(in the rows, 128 means zero)
One turn or mirror swaps these rows in pairs. Which row does each one swap with?
Z851: 110  115  184  102  110  112  121  138  138  126  119  117  119  147  140  139  126  112
Z245: 96  135  133  106  150  96  120  131  135  109  115  108  80  139  98  132  142  104
Z66: 82  146  143  96  125  99  132  144  120  118  104  102  121  154  126  112  119  135
Z291: 99  157  134  99  110  108  121  120  109  115  106  92  128  141  123  114  119  130
Z888: 99  123  151  104  173  110  97  138  142  138  135  106  127  144  85  134  125  112
Z907: 98  118  102  113  110  114  122  150  145  128  103  90  110  145  124  116  135  115
Z305: 97  112  122  123  158  109  119  165  112  104  114  117  131  142  95  121  123  95
Z668: 117  123  136  90  141  147  111  123  127  104  105  133  128  140  124  134  144  73
Z441: 109  91  133  122  124  129  110  102  129  132  124  111  165  151  101  145  139  117
Z124: 99  120  136  111  161  121  104  124  100  115  126  111  95  142  90  132  130  115
Z176: 123  163  129  87  143  132  109  131  132  122  98  120  130  143  109  112  118  95
Z135: 111  150  142  88  122  125  122  142  159  125  116  102  109  158  103  117  117  132
Z512: 90  122  149  123  123  104  112  114  104  129  132  96  122  145  135  110  123  133
Z901: 95  104  127  115  152  124  145  155  163  123  128  108  147  144  102  130  134  104
Z544: 93  134  135  113  120  102  112  95  145  146  115  112  163  130  95  127  139  97
Z5: 103  104  145  125  141  108  133  130  135  122  137  140  123  140  109  167  132  87
Z75: 99  140  101  115  136  121  124  115  127  112  114  110  98  122  133  134  126  118
Z304: 95  117  138  106  112  112  115  116  112  139  120  101  85  156  87  135  128  111
Z468: 94  124  137  99  148  130  115  145  134  135  120  111  184  146  105  137  125  106
Z640: 83  110  147  122  158  125  113  112  141  155  134  91  137  128  123  123  134  117
Z914: 91  136  144  100  132  120  141  117  107  130  109  93  131  151  128  92  125  113
Z14: 107  112  157  108  130  134  124  143  105  130  134  109  171  162  108  129  114  100
Z210: 102  132  144  105  145  109  142  109  137  139  105  94  144  150  121  114  151  135
Z589: 98  124  167  116  108  109  123  111  128  132  111  99  92  161  106  133  135  89
Z402: 107  126  156  126  121  131  118  149  129  112  134  101  158  159  132  147  122  130
Z725: 88  120  145  133  135  149  120  113  142  140  136  99  137  139  110  147  130  71
Z511: 129  100  125  108  134  108  98  131  133  125  113  133  140  143  89  159  132  102
Z760: 115  130  125  110  145  137  93  136  151  107  129  121  137  138  105  151  136  75
Z861: 104  136  168  101  159  128  116  137  109  120  120  112  94  139  108  131  124  120
Z804: 120  124  128  129  138  129  100  112  137  147  118  106  145  120  92  129  137  74
Z296: 105  125  153  105  77  106  112  126  128  126  113  103  115  133  101  127  125  95
Z949: 106  110  131  110  136  109  127  137  118  126  120  109  188  139  101  138  131  104
Z90: 99  110  123  106  124  152  129  121  137  131  124  116  140  133  119  144  141  66
Z958: 112  130  145  133  106  101  124  139  113  113  110  106  94  126  115  128  127  92
Z763: 101  136  138  115  109  122  148  103  114  117  116  111  116  134  134  143  131  133
Z24: 117  115  159  108  133  118  122  116  122  142  126  124  175  142  132  135  131  94
Z395: 78  135  146  132  92  97  124  131  123  109  132  111  129  133  118  141  123  110
Z728: 107  105  146  100  160  147  100  136  137  113  105  116  136  142  127  117  146  86
Z322: 127  131  123  102  131  123  137  150  141  158  125  110  139  134  92  155  125  104
Z32: 95  136  147  98  134  123  122  149  157  101  114  117  113  139  147  119  134  91
Z182: 87  117  125  121  124  129  131  116  135  141  133  95  147  106  95  133  132  85
Z896: 103  116  114  105  160  100  149  131  143  119  127  109  122  142  139  130  137  121
Z347: 96  135  119  114  124  122  88  93  150  128  121  110  101  151  123  121  126  108
Z978: 134  128  129  93  133  120  93  135  148  126  137  113  137  170  116  146  115  127

Z861 pairs with -> Z728
Z395 pairs with -> Z544
Z725 pairs with -> Z589
Z347 pairs with -> Z5

One turn or mirror swaps these rows in pairs. Which row does each one swap with?
Z435: 111  150  130  130  89  127  142  136  152  141  120  115  115  139  118  127  108
Z101: 125  128  134  148  120  127  108  141  126  100  115  108  124  136  173  128  128
Z876: 96  113  129  112  123  128  141  134  143  100  139  93  120  137  139  136  118
Z524: 116  116  113  146  85  132  143  137  126  125  122  124  106  144  139  114  126
Z87: 155  139  142  137  136  132  143  133  148  133  96  146  106  131  125  138  119
Z635: 110  151  123  98  119  125  107  137  93  125  123  116  133  128  139  124  130
Z700: 106  146  127  126  125  134  135  140  127  147  89  131  142  139  127  153  112
Z112: 116  114  128  130  95  125  154  130  142  110  133  133  119  139  144  102  117
Z374: 122  126  111  117  102  123  147  132  117  136  135  131  105  106  113  122  152
Z623: 105  142  129  108  106  124  139  131  132  146  96  102  109  138  164  126  131
Z242: 134  99  139  123  141  128  142  123  140  139  125  173  129  128  136  131  125
Z146: 116  148  128  102  141  124  141  133  111  159  108  117  132  129  113  120  106
Z251: 139  150  103  131  140  119  123  131  109  138  142  126  118  127  126  124  159
Z741: 117  136  152  89  148  120  148  130  129  123  132  140  116  125  160  118  131
Z8: 157  109  125  134  139  124  98  125  128  116  128  144  106  136  141  138  133
Z840: 102  106  129  127  141  111  91  116  135  120  108  131  121  122  152  119  138
Z618: 104  97  139  126  145  113  128  129  131  138  132  122  149  103  151  126  132
Z676: 132  144  135  102  133  124  121  132  126  142  137  173  126  129  126  133  134
Z82: 113  108  121  146  99  135  133  166  124  145  120  118  113  136  147  138  118
Z150: 116  141  155  105  139  124  132  113  157  121  115  108  141  122  133  141  104
Z877: 125  120  139  130  135  119  145  134  114  152  160  96  108  130  126  117  124
Z73: 155  127  132  122  134  126  106  114  146  145  131  118  110  144  153  152  147
Z271: 129  141  123  105  161  118  115  126  120  132  136  134  121  134  165  115  150
Z675: 143  109  134  119  163  124  95  132  120  125  125  123  116  149  149  129  129
Z325: 136  158  124  89  115  125  129  119  148  104  125  121  121  139  132  138  138
Z40: 136  134  112  112  127  107  132  104  127  150  86  124  120  138  129  126  138
Z754: 143  146  129  144  141  123  153  128  160  141  128  104  128  128  120  141  128
Z446: 117  102  137  131  142  118  116  123  152  119  144  165  110  123  140  128  129
Z708: 116  136  129  124  124  124  151  138  151  145  123  81  129  131  152  125  122
Z384: 126  89  124  142  115  123  141  139  131  144  138  99  121  118  115  133  115
Z132: 146  136  139  105  130  119  170  136  121  107  133  118  127  134  125  121  129
Z266: 137  131  145  110  150  127  95  145  130  126  132  133  140  129  115  154  132
Z844: 108  136  127  132  116  121  104  136  134  124  129  89  122  132  99  127  118
Z236: 157  99  136  115  135  135  123  150  122  118  111  139  122  140  120  149  138
Z781: 116  106  149  128  121  135  135  168  125  111  124  105  138  123  151  136  120
Z252: 135  140  133  165  129  119  106  129  125  116  115  118  119  127  162  126  129
Z547: 133  105  123  119  121  124  131  129  124  152  103  166  135  139  155  122  124
Z654: 96  148  123  111  124  120  133  120  130  94  139  145  126  130  116  129  134
Z454: 118  96  122  136  122  115  130  121  130  124  112  112  100  133  97  112  124
Z625: 116  132  132  87  134  117  121  117  142  153  126  138  120  115  107  119  127
Z603: 121  88  130  123  123  122  128  136  123  123  172  131  128  135  133  125  132
Z854: 135  105  130  155  123  129  107  130  143  144  112  123  117  159  149  137  108
Z54: 117  108  134  134  128  115  139  131  133  137  145  118  152  95  143  139  142
Z107: 106  145  132  116  117  130  150  139  131  164  105  139  141  135  125  146  125
Z847: 117  94  126  117  124  126  131  138  139  130  137  75  124  133  132  131  129
Z872: 109  120  123  111  161  126  104  132  109  136  107  133  125  145  155  143  121
Z886: 111  161  135  117  118  122  135  120  139  101  135  151  112  142  129  121  132
Z931: 142  160  138  106  105  140  124  156  131  122  115  115  106  146  128  129  113

Z847 pairs with -> Z675
Z252 pairs with -> Z54
Z435 pairs with -> Z676
Z854 pairs with -> Z603

One turn or mirror swaps these rows in pairs. Which row does each one swap with?
Z912: 126  144  126  126  113  129  100  121  122  120  140  117  120  153  124  147  166  110
Z190: 117  127  136  149  120  165  118  132  143  145  127  120  112  102  107  133  120  90
Z167: 126  153  135  124  107  123  96  106  132  129  136  118  112  149  119  135  155  108
Z276: 123  123  130  101  132  162  137  142  118  109  128  106  131  131  91  138  124  127
Z27: 110  150  129  124  101  114  128  119  133  164  144  132  123  89  131  140  125  135
Z953: 118  121  133  102  134  156  134  139  114  121  138  100  128  139  87  126  120  122
Z68: 121  152  126  123  101  129  95  121  129  126  136  113  117  145  119  137  153  91
Z194: 117  117  136  105  140  160  133  141  121  112  124  100  126  131  94  131  130  126
Z318: 122  153  133  125  108  131  94  107  125  131  136  116  118  152  114  130  151  107
Z535: 129  121  141  112  131  161  132  149  122  113  134  100  126  125  88  135  124  123
Z490: 138  135  122  125  135  161  144  117  137  148  143  134  112  113  131  155  127  92
Z598: 91  105  121  137  118  142  123  129  133  126  118  120  103  118  130  130  129  80
Z208: 113  153  141  118  110  119  129  122  130  157  155  132  121  90  134  139  131  138
Z904: 142  107  119  115  108  120  146  114  109  130  118  152  141  108  135  126  119  106
Z312: 155  98  126  120  109  118  151  122  107  139  135  143  140  118  129  132  117  110
Z230: 105  128  130  154  136  138  125  129  117  112  127  126  114  125  134  108  129  154
Z554: 116  153  138  123  113  115  124  126  134  159  148  136  122  87  140  133  136  133
Z59: 110  125  127  152  130  134  115  139  117  102  126  123  106  120  132  105  129  144
Z363: 129  126  133  108  131  159  130  144  120  104  134  102  131  130  93  123  119  129
Z479: 150  103  123  128  106  110  152  136  112  142  132  142  139  112  129  133  112  107
Z460: 106  144  132  118  104  114  134  130  135  165  149  127  126  88  129  132  130  134
Z382: 128  150  125  121  107  133  86  119  123  126  137  115  120  147  128  140  154  103
Z930: 150  96  124  121  118  115  149  127  105  138  130  134  141  107  131  129  113  109
Z485: 117  128  136  146  136  126  120  134  117  107  120  126  111  116  141  114  134  158
Z162: 86  109  121  143  121  137  135  122  125  138  121  122  110  128  130  137  133  82
Z698: 104  146  143  123  100  111  136  138  124  150  145  126  127  86  133  127  132  140
Z536: 133  129  108  149  125  138  98  143  96  123  143  113  124  129  143  114  121  125
Z70: 120  116  139  108  134  163  136  137  131  111  134  102  131  130  97  146  131  126
Z340: 112  143  139  127  101  114  131  122  134  157  144  127  132  82  136  137  132  138
Z696: 123  114  132  98  137  152  141  141  116  116  139  100  126  134  94  130  121  125
Z218: 119  145  131  128  112  130  95  116  124  126  127  111  116  152  121  136  163  104
Z81: 104  133  124  141  132  123  122  137  128  100  125  121  109  118  138  105  137  146
Z301: 145  106  112  120  112  117  151  124  102  137  128  149  140  105  129  131  125  115
Z445: 118  155  134  120  113  116  127  126  132  151  146  138  126  86  141  140  118  138
Z234: 136  141  126  122  138  158  142  116  145  143  145  132  109  117  133  153  129  92
Z46: 95  103  125  130  121  135  136  134  130  136  113  122  107  117  135  143  137  80
Z817: 151  106  118  123  112  111  145  111  104  135  128  144  140  109  124  125  114  116
Z555: 151  131  137  147  128  123  135  140  113  126  162  97  123  135  141  135  128  134
Z425: 95  103  122  133  120  128  137  127  136  118  113  118  108  118  127  129  134  81
Z41: 144  96  107  126  114  117  146  127  121  134  137  143  135  103  116  124  111  109
Z404: 147  102  114  126  109  114  150  124  104  141  130  141  139  113  121  130  109  122
Z532: 149  131  135  151  123  125  132  138  112  132  163  98  125  130  145  135  129  140
Z123: 122  148  122  136  104  131  94  123  123  129  124  113  124  146  127  137  165  105
Z855: 123  151  131  129  97  125  97  119  126  124  132  112  122  150  120  143  157  108
Z682: 111  144  123  131  107  109  118  120  138  147  157  129  122  83  134  130  125  134
Z481: 117  119  130  116  138  165  134  144  117  113  121  99  132  120  95  136  125  126

Z912 pairs with -> Z70
Z68 pairs with -> Z363
Z382 pairs with -> Z535
Z190 pairs with -> Z536
Z479 pairs with -> Z445

